In the data rows, the value 128 means zero.
Some points:
[141 154 181  53 174 121 120 124  95 135 144 140]
[191 147 121  78 121  91 125 131 117 150 114  98]
[100 146 100 173 151 119 182  80 159 138 103 193]
[166 118 133 133 120 102 176 109 136 142 116 123]
[148 105 140 124 125 129 116 124 161 172 108 137]
[134 147 144 128 111 107 157 123 159 125  89  90]
[ 87 202 104 172 119 153 134 117 145 133  96  76]
[130 193 135 152 126  72 132 109 120  93 140  82]
[104 146 127 114 111 147  78 110  89 103 132 109]
[127 216 103 187  99 146 126  91 113 145 133  64]
[ 98  58 154 146  74 125   0 146 122 134  74  93]
[151 116 124  87 108  89 180  97 161  72 143  88]
[128  78 176 106 147 117  78 196 124 113 141 224]
[163 107 106 141 115 136 111 126 167 149 126  81]
[110  95 144 165  83 124  89 130 136  89  68 118]
[ 71 145 107 148 163 197 152 113 122  84 123 175]
[168  89 126  94 125 108  93 177  89 199 131 102]
[158 132 119 107 103 159 147 116 121 147 150  68]
[133 138 128 141 100 130 207 105 166 149  60  62]
[126 141 118 113 190 170 233  90 138  57 138 120]
[150 153 116 157  96 106 115 117 135 151 140  83]
[ 57 187  65 199 121 144 195  81 137 143 112 138]
[162  87 156 116 179 105  92 202 145 134 175 191]
[ 76 175 119 159 182 159 142 100 109  68 133 176]
[128 108 125 106 167 127 229 109 128  74 138 134]
[111 127 114 188 150  71 150 127  95  96  89  99]
[114 154 103 179  93 139 112 118 175 130  85 170]
[128 117  96 144 109 138 109  81 135  74 164  62]
[121 187 125 133 135 136 168 136 136 154 115 133]
[170 125 141 123 131 113 166 168 133 178 129 142]
[161  96 145 126 101 111 109 144  99 151 128  95]
[111 142 174 106 112 133  39 137 122  84 135 198]
[182 118 133 100 133  95 143 150 144 142 135  78]
[117  57  84 155 120 135 160 148 102 188 145 142]
[159 119 125 130 129  91 142 120 118 133 170  91]
[156 135 150 103 136 135 111 182 118 170 129 124]
[114 141 180  80 141 123  87 108  95  91 157 180]
These points spread out most along one direction. Where along it does each point below lie, from 0 to 99? The average is 50, and the first point in the table lies past the average.
[176  74 141 118 192 154 128 123 138  26 141 196] 59
[ 85 213 130 171 163 124 122 170 101 185 108 194] 48
[ 68 159  96 143 117 145 117 148 115 170 134 114] 46
[187  86 184 134 125 113  91 196 130 112 151 232] 82
[ 82 173 120 200 110 134 104 109 159 112  73 125] 36
[ 63  99 117 127 191 135 116 125 132 132 133 221] 55
[148  88 114 104 161 127 142 133 104 169 151 187] 62
[199  44 125 106 143  97 134 141 117 171 160 118] 71
[ 96 170 106 177  98 138  99 124 174 135  77 149] 42
[191  61 143  54 121 103 191 172 105 178 127  94] 67
[200  80 131 113 109 120 115 136 145 146 145  72] 64
[ 71  73  97 116 166 139 145 126 151  63 135 195] 49
[161  84 142  62 122 141 149 160  83 190 135 158] 71
[139  47 153  77 134 117 137 203 118 207 138 180] 81
[109  84 122 103 110 165 129  95 148  99 227   8] 47
[210  82 110 151 108 105 157 123 138 172 153 121] 56
[ 85  92 114 116 169 175 152 103 116 101 102 137] 43
[146 107 122 154 124 109 122  97 121 125 151  87] 50
[ 96 161  97 144 104  98  69  75 124  77 169  72] 44
[130 220 127 130 124 143 145 109 153 100 131  35] 31
[102 101 154 140 107 127  30 124 153 108  79 129] 66
[ 91 158 158  86 128 212  91  88 129  72 163 143] 50
[ 56 146 171 109  89 153  48 167  99  73 104 210] 68
[116 149 134 135  77 130 124 107 146  86 177  16] 41
[190 201 139 104 137 106 234 137 144 149 112 143] 37
[135 123 119  80 150 130 154 141  90 178 103 142] 57
[ 30 181 127 100  98 165   0 103  81  91 131 140] 59
[116 150  98 179 119 126 150 119 135 130 121 115] 37
[ 98 147  93 165 117 119 156 132 150 179 104 148] 41
[150 124 147 112 158 123 134 152 112 150 131 217] 64
